Rotation paths and how fast each direction turns (degrees a step):
Each turn is a multiple of 5 degrees from 10 to 175, or 0.
Each row of a path follows its step; steps can be skipped.
Rotation 1:
step 0: [ 17  -2  -7  -4  -5  -7 -10  -2   5  -3 -17 -28  -2   7   9   5   4  -6
 -18   9   6 -17  12   9 -10  -7 -26  15  23   1  14  13 -24  10 -18]
step 1: [  1  12 -28   7   3 -11   8   4   0  -3   6   5   9  25 -11 -10 -15   5
 -14  12  -5  17   0  25 -12  -9 -16  16  -4 -24  25  -3  -2  -6 -14]
step 2: [-20  11  -4 -28   8   6  -4  26   6  14 -13 -13 -17  -5 -15   6  -6 -18
 -19  -6  -1  17  -5  23   5   4  -7  11 -19  -4   7   8   5   7 -14]
step 3: [ -9  -4   5 -16  -4 -23   8  -7  30  -9 -11 -15   6  -5 -27   4 -10   5
 -25   1  21 -15   1   4   9  -5 -22   4   3   6  -3   8  -2 -20  -9]
step 4: [  8  -8 -20   6   4 -19  26   0   8   6  -5  -7   9 -10 -12   4  17  -2
 -20 -21 -16   3   7   4 -20 -13 -13   0 -10   6  24 -12 -20  -6 -10]
step 5: [-13  -3   2   4  -4  -2  10  21   9  -6 -14 -21  -6 -12  10  15 -12 -13
   8   6   0  33  -2  15 -15   3 -20  10   1  -3  22 -14   6 -25   5]
step 6: [ -6   0 -29 -12  -8 -16 -19  -4  13  -4 -14 -26  13 -10 -15   6  -5 -29
   3   9   7   2  11   4  10   9 -11 -11  12   7  13  -8  15  11 -13]
step 7: [ -7   5 -28  -8  16 -16  12 -19  12 -14  -2   4 -24   0  -8  -9   8  12
 -11   6   7   0   1  -4  -7  25 -16  17   6  13  23 -15  -3   1 -15]
step 8: [-18  11   1  21   2 -16  10  16  -3   5 -19  -7  -9 -15  -7  -3  -3 -11
 -11  -1   4  21 -20  -2 -11  -4   4  20  22   4  15  10 -17   8 -26]
step 10: [-11  -7 -17  -3  13   1  -7 -14   6   1   2 -20   9  12 -19  -6   1  10
  -2 -11  12   3  15  16 -11  -8   7  19 -15  -9  24  -6  12  -6 -35]
step 11: [-11  13  -8 -26  22   6   2   9  13   0   6   7  -6 -10   0  30   3 -13
 -17  -9   6   4 -13  16  -6  -5  -2  16  17   6  16   6  -8 -23 -20]
Speeds:
[ -2  -5  -7  -3   0  -2   6 -11  -5  -4  -2  -2   3  12   1   1   7   5
  -2   2  -3   2   4  -4   6  -6   2   2  -1   3   0  -1  -3  -1  -1] | 115
[  5   3  -5   3  -2  -5   0   1  -1   1   1   7   7  -2  -9   3  -2  -2
   2  -1  -1   4  -6   1   6 -10   5  -6   6   0   1   0   5   1  -6] | 155
[ -4   4   2   6  -2  -3   2   3  -7   4   6   2   6  -1   5   3  -1  -3
  -1   8  -8   5  -6  -2   3   3  -4   1  -4  -4   3  -1 -10  -3  -1] | 100
[  7  -4   7   7 -11  -2   1  -3   2   0  -5  -3  -3  -4   5   3   3   3
   1   1   0   1   3   1  -7 -10   1   0  -1  -8   3  -5  -3   3  -1] | 80
Rotation 2:
step 0: [  7  10  -9 -11 -11   1  -3  16  12  16   3 -16   1  -2  -8  -8 -11  -3
  12   2  22  30  -4  -1   2   8  10 -20  19   4  12   9  12  14  -2]
step 1: [  5   0   7   6   7  -4   1  10  11  10  24  -1   8 -18  -7 -11  -5 -13
  -4   2   3  18  13  28  -7 -10   6  -5  14   8  10  21 -15  21   4]
step 2: [-19  -2   4  -7   0   7   5   1  16  20  11 -17   8  -5  -7  -6 -13   8
 -13  25  20   3   8  16  14   1  15  21   3   3  -1   8 -17   0   3]
step 3: [ -9  -6   2   3   0 -16  18  -1  -8  12  18   9  -1  -6   1  24 -18  10
  -2  36  -9  17  -4   7  -4  -1  14  12  -4  10   8  -1 -11  -1  -8]
step 4: [-13   4  -8  -5  18 -19   6  24 -15   6   2 -13  -8   5  12   6   8  12
  -3  30  18  17 -12   6  -4  -2   7  -8  -7  -1  -7 -16  -3   2   9]
step 5: [  8  -7  -5  -7  23 -12  -8   8 -21  24  18   8   4 -22   2  -7   5   4
  13   2   4  17  -8 -11 -16   1  13   4   8   7 -19 -12   0  -1   8]
step 6: [ 18   3 -11 -16   7  17  -1   8 -12  19  -8   3   7  -4   0 -11  -6  16
 -12  -2  17  38   8  -4  -8  10  10   4   1 -11  -2   8   6  -1  11]
step 7: [  3  -4 -10   2  10  -5   6 -12  14  14   3   9  30  -5 -15  -3 -15   8
   9  -5  12  26  -3   4 -17   5  10 -17   0  -3  14   8   1  20  -1]
step 8: [ -6   0  -7  10  12   3  11   6   2   3   1  -9   5  -8 -25 -20   0   8
 -13  16  23   8  17   3  -9  -9  -4   3  -9  16  21  11  -9  22   4]
step 10: [ -1  -3  -6 -14 -12   5   8  31   0  -6  17  11  -3  11 -13   9  -3  11
 -10  34   3  18  -4  -4  -4  -2   7   1  -3  22  -6  -7   6   2  -4]
step 11: [ 10  -2 -21  -4  18 -13 -17  14  -2   5  24  -4   8  12   9  14  11   3
   1   9   4  19  -9   3  10 -12  20 -14  10  16  -9  -8  -2  10   0]
Speeds:
[-4  4 -9 -6 -2 -8  6  1 -8 -6  2  0 -6 -2 -7  0 -2 -7  0  3  1 -2 -2 -4
  1  5 -4  0 -4  0 -2 -5 -6 -2 -5] | 65
[-3 -1  1  3 -2 -4  2  5 -6  4  8 -6  3  5  7  3  0  3 -4 -3 -8 -2  0  6
  5  5  5  2 -8  6 -5 -4  0 -3  2] | 45
[ 0 -5 -2  2  6 -8 -1 -8 -1  0  7 10  4 -3  0  6 -1 -5  4 -7 -9  1 -2  2
 -2 -4  4  1  5  0  2  1 -5  1 -3] | 175
[ 6 -3 -4 -2  0  2  0  2  0 -5  4 -1  1 -5  1 -5  4 -1  5  4  2 -4 -3  5
 -2  0 12  1 -8 -5  9  2  4 -6 -5] | 0
[  0   1  -1  12   3  -6  -2   0   0  -4   8 -10  -3   2   0   1   3  -2
   3   0   4   1   5  -2  -5  -2  -4  -7   2  -3   6  -5   3   2   5] | 100
[ 5  9 -2 -3  0 -5  1 -6 -3  5  0  0  2  0 10 -6  0  7 -3  2 -3 -3 -2 -6
 -8 -7  0  0  0 -7 -3 -5 -1  0 -2] | 45
[-12  -3   3   0   5  -3   1   3  -1  -2  -1   4  -9   6   0   3   2   8
   4   6  -1  -5  -3  -1  -3  -7   0   8   0   2   2   0   6  -1  -2] | 60
Rotation 3:
step 0: [ 24  20  11  13   5   8  -9  -7 -21   9   5 -13   5   7  13  -7 -30   1
   3  -8 -17  -7  21   2  14  -1  -4  -7  -1 -28  -5  18  -3  -7   6]
step 1: [ 21  18 -13   5  10   0  -1   1 -23   7 -24  -9  -4  22  12   6   5   1
  -2  -7  13 -10  13 -19  -1   2  18  -8  10   1   3  -2  24 -27   7]
step 2: [-16  17  -9  25  10  22 -12  -6   6   4 -21  14  -5  -6  12   4   4  13
 -13   5  -6   8   9 -10  30   6  12   5  20  12  -7  -2   0 -19  10]
step 3: [-15   1  -4  11 -23  10 -14  -5  27  19 -10 -27 -11  -6  -1  -7  12  -4
 -13  12  -9  -7  17  -1   4  -4  10  -8   8 -15 -14  11  18  -1  17]
step 4: [ -9  18 -12 -11 -19  -8   0  -5  17   5  -4  23  -4  -8 -15   1 -17 -11
   3  -2  -6  -5  33 -11  -4  10  13   4   5 -10   4   1  33  10   0]
step 5: [ 22  -2  24  16  -8 -12  -1 -16   2  12   0  21 -19  -9  11   8 -10 -12
  10  -2  -3  -3  27  -9   4   1  27   5   6   1  -7   9 -13  16   9]
step 7: [ 11  18  15  -1  14   9 -12  10   4  14 -24  21   7   6   0   1   5  14
   9   7  -6   1  19   9  -8   8 -11  26  -2 -14 -23   6   3 -25  -1]
step 8: [ -6   6  24  -2  10   8   1  20   7   3   0  -9  -9   7   4 -24  16   3
   2  10  17 -11  38  -5   7  -2   2  -4  25   4   1  20   1 -18   1]
step 9: [ -5  18  -9  -7 -17  17  -5  21  20 -15 -15  16 -25   6   6 -16  -1 -25
  -8 -15   2   5  14   4  11  -7  10 -11   2  -7   6   2  -7 -21   2]
step 10: [  7  -9 -11   8  -4   9   3  -5  19  -4   5  15 -16  -2  -4 -17   9  -4
 -25  -3  -1   2  22  -9 -26  21  24   3  -9  -5 -16 -10 -12  -6  23]
step 11: [  0  -3   4   6   6 -13  -9   0   9   6  32  15   3  16   4 -21 -21 -15
 -18  16 -21  12   7 -12   2  15   7   2  12 -22  -1  15   5  -3   8]
Speeds:
[ 2 -5  2  0 11  2 -7  5  1 10 -1  3  5  4  7  4  1  3  4  2 -2 -4 -6 -6
  2  0 -3  0 -1  1  4 -2  3 -7  3] | 65
[  0   0  -3   0  -1  -3   7  -1 -12   1   3   5  -6   2   2  -1   6   2
   6  10  -4   2  -3   5   4   0  -2  -2   1   0  -8   1   5  -5   2] | 65
[  2  -2   0  -7  -9   0   2   1   2   3   8   0  -3   0   3   4  -7   2
   4   5  -7   2   1 -10  -2   6   4  -4  -9   1  -1  -1  -5   1  -1] | 60
[ -2   1  -1  -4   1   3  -1 -10   0   4  -5   1   3   1   1  -9   4  -1
  -5   0  -5   5   2  -3   0  -4 -10  -2 -11   2  -3  -1  -1   4   6] | 100
[ -5  -3  11   3   5  -4   1 -10   3   0   5  -1   0  -3   1  -5  -3   2
   0   5   1   5   0  -1   9   0   4   0   5   6   2   5  -7  -3   0] | 125
Rotation 4:
step 0: [-10  16 -17 -19 -10   4  14  10   3   1  -6  33   3  27   5  11 -12  -4
   4 -12  13  -2  -6   5  -4 -25   3  -6   0  -8   9  -2  -4 -19  11]
step 1: [  4   0  13  11   3  15  -1 -17  -3  11  32  14  -1 -14   7  19 -11  -2
 -18  -3   1 -16 -13 -16 -17 -19 -12  -7  -7   3  -2  12  -7 -12  11]
step 2: [ -3   4 -24 -13  10 -15   8  16  12  14   8   6  15   7  -3  32  -6  11
  15  12  -4  -7 -12   6 -17 -21   9   0 -10  -5 -16  -9   3 -11   2]
step 3: [  1   2 -10  -5  -5   3  -3 -28   7   4  19  28  -7   1  -4 -10 -22   5
  -7 -10   6  -6   0  10 -11  -8  19 -14  -2  17  -8  18   1 -20  18]
step 4: [-20  -5   1   6  14   6 -15   2  13  11  17   3   7  -5 -19  32   6 -11
 -12   1  -7   3 -11   0 -19  -7   8  -4 -28  12  -5 -16  12  -5   2]
step 5: [ -7 -13 -22 -23 -11 -12 -14  -6  -6  11  16  10   4   8  -6  -4  -5  20
  -4  -7   7 -14 -15   5  12 -14  31  -6   4  -6  -4  -5  16 -16  -5]
step 6: [-18   9  -2   7   7  17 -10   4   9  -5  24  24  -2   2  -3   1 -14 -15
 -14 -22 -24  10   7  -6  -2  -7   5 -22  -9  -5  11  -6  13 -14   4]
step 7: [ -7 -10   8 -21  -3  -2 -20   9 -12  10  23  -2   3   1   0  36   8   5
 -20   4   1  -4  -7  -5 -12  -3  22   7  13 -20   1  -2   2 -15  -4]
step 8: [  4  16 -17   3   8  -9   4   6  10  11   9  32  -3  -1  13  -3  -2  15
  -1  -4 -10  -6  -2   0   9   2  16 -18  -3 -22  17 -11   5 -26  17]
step 9: [ -3 -14  12  -4   7   5 -16  -4   9 -10  12  17 -15  10   8  35  -2 -11
 -17 -11   6  10   1   4 -11 -17  -1  -2   3 -13   2  13   2  -4  30]
step 10: [  7  -5  -7 -13  15 -14  -1  12  16  24  13  19  -2 -24  -6  12  12  14
  -8   2  10 -30  -2   0  -9 -13   2   5 -11 -12  13  -8  -4 -11  -3]
Speeds:
[  4   8  -5   1   3  -2  -1   1  -4   3   1  -3   0  -3   0   1  -3  -2
   1   3  -3   7   8   0 -10   8   9   2   4   1  -1   6  -3  -5  -2] | 80
[  4  -3 -12   1   4  -2   4  -5   0  -2  -6   3   1   5   3  -3  -7   4
   4  -6  -5   3   1  -1   2  -2   2   3   5  -6  -4  -3   8   3   4] | 125
[ 3 -6 -2  1  7 -4 -2  0  7  3 -1  7 -4  0  5  1 -4 -1  5  8  5 -5 -2  3
 -7  2 -4 -3 -4  0 -6  6 -6  7  2] | 45
[ 0 -4  2 -4  4 -6 -9  4  4 -1 -3  0 -7 -5 -1  0  3  1 -5  1 -3  2  6  2
  5  6 -1 -5  6 -9  8  0  4  2  4] | 25
